One vector is turned by the same rotation once a step. Each row is the vector after some number of steps, and that number follows the row.
The counts run from 0 to 383.
[ 98 131 128  99 129 171 125 112 109 133  90 157 131 117 101 140 107  78
 117 107 135  92  85 171 164 114 113 139 167 111 186 147 167  83 111 137
 107 148 122 120 125 158 146 124 136 153 102 167 107 141 146 152 114 183
 171 122 114 120 144  80 150 116 118 127 101 123 103 140  93 134 124  91
  83 128] -> 93
[114 138 139  73 150 151 114 103  94 107 143 137 161 112  70 126  90  85
 135 142 137  68  81 145 159 134 147 127 155 120 132 152 137  99 105 123
 125 180 100 124 131 147 138 162 157 166 102 153 102 150 141 146 101 197
 137  93 117 147 126  90 151 110 136 129 122 116 114 136 123 117 105  69
  93 154] -> 332
[ 74 138 144  56 163 148 142 115 122 139  95 150 161 107  85 142 111 116
 142 137 101 125  68 125 151 116 134 138 146 125 135 133 132  93 120 106
 123 165 107 129 149 159 143 136 146 173  77 147 142 127 188 166 101 172
 146 121 125 139 143  81 128 115  92 102 119 110 140 162  92 130 135  94
 100 144] -> 90
[129 109 155  62 127 158 120 131  94  98 123 134 120 111  72 151 100 113
 134 130 102  88  91 149 171 120 105 156 157 133 148 123 132  82  98 121
 112 179 110 158 142 150 135 129 158 160  87 153 120 146 175 156 123 171
 141 129 103 145 148  76 148 105 119 153 109 124 122 116 122 126 108  83
  86 131] -> 230
[ 81 131 153  64 134 150 117 100 129 134  93 172 150 108 104 141 119 102
 127 120 121  99  76 132 154 134 125 123 136 108 138 159 149  69 140 113
 124 173 119 124 136 146 132 125 139 155  56 144 137 137 160 167  91 156
 158  99 113 113 152  82 130 117 110 108 121 101 111 158  92 145 121  91
  86 145] -> 195
[ 88 132 127  61 162 156 127 133 121 104 119 154 173 128  69 150  94 131
 143 156 114 111  61 113 150 132 123 137 140 136 121 130 121 107 115 137
 126 152 112 156 155 156 131 141 163 155  80 125 121 120 185 161 119 181
 160  92 132 135 134  75 152  98 116 135 109 123 155 141 131 110 110  94
 105 165] -> 237
[ 87 124 164 104 116 163 130 109 146 140 102 165 146 121  98 136 114  89
 112 120 118 111  83 151 169 123 118 125 159  96 173 149 168  82 123 117
 123 170 112 107 141 160 132 116 129 149  82 182 122 126 154 158 104 177
 156 112 126 113 155  81 118 116 120 103 116 122 111 153  93 147 114  81
  85 135] -> 144
[ 87 143 149  85 153 163 120  99 110 119 128 141 162 112  85 121  91  87
 133 143 131  90  73 154 152 116 151 116 158 111 158 144 160  94  89 112
 117 170 102 112 135 148 127 150 129 160 114 175 108 146 145 142  97 201
 140 111 135 145 136  81 131 112 122 110 125 130 124 151 101 113 111  72
 102 144] -> 43
[ 69 121 135  99 130 143 114 104 125 110 134 165 167 136  81 119  94 110
 101 147 125 103  57 153 157 124 149 125 157 131 159 137 164 131  93 134
 119 145 111 107 133 150 121 141 163 154  98 160 110 128 154 138 126 206
 170 104 138 130 118  87 119 126 122 130 111 133 125 129 137 114 117  78
  88 160] -> 101
[110 110 167  81 116 149 120 145 134  91 133 131 158 123  68 149 115 122
 132 138  98 105  89 138 184 130 118 146 155 120 158 134 131 101 113 117
 127 187  91 136 166 155 128 125 178 145  72 164 125 124 172 153 121 175
 140 109 119 138 140  78 127 122 137 124 117 133 127 132 126 126  92  78
  94 142] -> 334
[ 94 121 140  73 122 138 128 107 131 106 142 169 148 115  89 144  93 103
 100 130 138  89  89 129 164 132 124 133 148 140 132 154 148  88 127 138
 118 153  99 127 120 153 145 131 163 148  84 142 130 118 174 162 106 188
 165  98 120 122 148 101 138 132 135 125 114 103  91 134 138 129 120  59
  74 157] -> 232
[109 127 127  86 154 162 127 133  86 117 103 115 142 119  82 147 114  90
 151 118 120  95  72 163 165 108 130 153 176 129 171 140 126 116 105 131
 120 165 115 125 146 162 152 155 168 175  98 162 111 157 149 144 127 197
 143 126 109 146 117  79 161 108 109 139 109 127 135 145  98 114 107  98
 101 132] -> 251
[ 74 133 132  68 128 153  97  86  90 131  91 176 145 135 105 133 119  99
 107 124 111  91  58 163 146 125 135 136 146 126 153 143 159 106 105 126
 114 151 131 121 132 144 129 129 155 170  69 148 120 156 147 137 123 190
 160 117 104 124 117  74 132 124  97 149 122 112 112 139 114 128 119  97
  80 142] -> 226
[ 93 119 153  66 132 137 133 108 122 132 123 156 150 101  91 140 105  88
 116 124 126  94  93 131 166 129 134 135 156 120 140 160 145  83 133 104
 121 169 105 112 129 152 153 141 152 164  83 163 138 134 158 166  89 182
 148 105 108 128 136 102 132 130 119 106 127  98  90 154 103 142 130  70
  75 136] -> 69
[ 94 105 163  66 137 141 117 132 135 102 129 137 164 126  69 143 111 130
 125 158  92 116  70 130 176 123 131 145 150 134 138 125 131 116 107 111
 132 173  99 135 166 153 124 140 176 166  68 155 132 125 178 154 120 186
 139 109 124 140 131  85 117 121 119 127 126 119 134 135 138 126 106  84
  93 157] -> 75
[126 118 142  71 124 147 132 134 100 108 117 136 137 112  85 160 119 101
 133 105 126  80  98 143 173 118 111 147 153 142 157 155 133  83 126 137
 119 177  99 142 138 165 155 135 184 160  75 145 124 135 160 159 117 186
 148 111  92 124 141  96 165 129 133 137 113 111  98 141 120 129 108  84
  84 128] -> 46
[ 85 125 108  78 134 160 105 106 114 117 101 185 132 129  83 137  93 103
 109 140 123 106  53 157 152 134 114 136 153 110 144 120 161  95 108 153
 112 133 144 147 121 145 122 120 139 153  83 135 109 140 170 164 140 176
 186 108 113 120 137  80 146  95 103 164  97 116 125 109 131 130 127 101
  84 157] -> 315
[122 119 137  91 163 175 142 146 137 136 114 134 139 107  71 137  97  85
 159 150 111 124  84 150 168 121 120 140 186  77 158 114 124  95 115 125
 125 176 131 130 150 152 144 142 125 168 109 175 115 153 158 170 114 166
 140 109 120 138 137  76 142  84 113 116 107 116 150 126  85 128 111  95
 106 142] -> 192
[138 106 151  84 124 153 134 158 138  98 147 130 143 115  59 156  94 106
 133 136 120 115  98 138 188 132 111 149 169 113 153 125 120  98 128 142
 125 183 105 146 160 161 153 134 170 152  84 157 119 134 169 167 120 174
 149  93 111 131 140  93 156 102 144 138 104 114 123 117 134 129  92  82
  85 144] -> 208
[110  98 160  89 110 148 121 120 130 131 122 157 125 114  94 134 115  77
 108 125 105 103  89 156 180 124 130 143 183 100 182 136 160  99 118 119
 119 176 121 109 135 155 145 122 148 167  80 184 129 147 155 163 117 174
 152 114 102 122 136  95 121 126 113 128 122 103  96 126 107 149 122  76
  68 134] -> 18
[124 132 135  77 163 172 150 147 118 134 103 131 137 101  81 154 108  92
 154 118 129 111 101 146 171 115 106 152 177 108 162 134 121  70 129 135
 114 172 117 141 141 165 165 143 143 166 100 156 119 137 167 173 107 169
 152 125 114 138 150  84 171  95 112 115 104 111 135 147  85 128 117  95
  94 125] -> 193
[108 145 121  78 142 159 100 114  85 101 128 133 162 128  83 140 105  96
 135 124 137  70  72 152 155 132 135 134 154 141 138 159 132 113 112 139
 122 173 113 136 138 156 143 161 174 167  94 141  95 154 135 137 115 206
 150  99 113 134 113  83 167 116 137 147 112 130 128 135 137 105  91  84
  98 149] -> 73
[ 84 137 153  62 121 149 116  95 113 115 103 166 149 116 109 142 119 106
 120 115 118  79  82 133 159 132 122 132 128 131 145 170 150  73 131 112
 118 176 106 129 143 153 136 126 159 154  65 149 132 136 163 152  95 173
 154 105 108 116 147  79 135 130 121 116 123 106 101 159 114 136 118  80
  84 140] -> 121
[ 86 145 115  69 164 167 111 104 117 140 106 174 148 117  81 129  91  86
 133 148 131 105  60 146 142 138 135 118 154  97 130 127 153  79 120 147
 119 153 153 131 122 139 130 140 116 157 102 145 111 157 151 165 115 171
 170  93 125 126 135  81 152  83 101 133 105 107 136 130  95 127 122 101
  90 157] -> 242
[116 122 135  66 128 162 125 134 114 130  85 148 140 115  96 161 129  97
 144 109 118 104  87 144 169 135 108 146 151 108 159 149 125  68 157 132
 125 181 133 140 153 157 153 130 159 160  57 137 131 151 158 173 108 155
 154 105  96 121 145  79 157 109 114 122 107 108 124 143  92 139 117 106
  91 133] -> 246
[ 90 129 132  58 155 142 145 109 102 136 102 155 146 101  94 147 109 103
 128 119 118 101  88 134 159 113 127 145 154 138 143 154 144  78 122 115
 116 162 105 125 131 159 157 140 151 167  89 156 137 132 172 166  94 185
 151 122 108 136 147  90 152 124 101 110 115 100 104 163  96 131 142  78
  86 128] -> 379
[131 104 151  81 124 155 138 147 116 100 137 126 134 109  68 156  98 101
 134 121 123  91 105 141 185 118 109 155 169 125 168 139 124  96 120 131
 120 178  99 141 152 166 153 131 171 158  91 166 117 133 168 160 121 186
 141 112 106 138 142  97 153 115 142 132 111 118 113 124 126 123 104  73
  83 131] -> 282
[104 147 132  71 148 170 101 121  80 118  94 127 142 130  90 137 124 109
 149 119 110  79  61 159 152 126 133 143 158 123 152 142 130 105 104 123
 121 179 121 140 152 151 137 145 163 169  79 137 109 164 142 144 116 181
 142 111 112 138 117  63 155 111 116 144 110 132 140 143 107 113 101 108
 100 140] -> 199
[128 105 135  83 143 165 119 146 110 105 135 130 135 125  57 141  89 102
 135 154 107 107  71 162 171 119 125 154 178 115 154 107 129 116  96 137
 115 158 126 149 147 158 136 139 162 167 106 162 108 152 162 153 137 183
 150 114 117 148 122  86 155  98 120 160  98 124 138 105 126 112 104  92
  91 147] -> 103
[ 83 118 153  47 142 140 120 104 101 121 116 150 146 107  86 137 110 115
 121 134  94  96  78 134 153 126 135 146 144 140 134 131 148  95 101 101
 122 172 107 139 142 146 129 133 161 175  77 150 139 132 180 158 106 178
 136 118 108 140 142  81 123 126 100 125 127 106 109 143 117 129 129  80
  83 138] -> 253
[ 86 118 112  77 127 135 114 110 116 118 121 184 151 130  89 133 101  97
  95 138 121 114  67 141 147 134 132 135 154 136 137 138 152 117 127 153
 120 137 137 126 125 155 145 134 166 164  73 130 119 142 162 156 131 191
 187  92 103 120 117  94 142 120 103 155 106  96 113 118 140 135 126  89
  78 164] -> 26
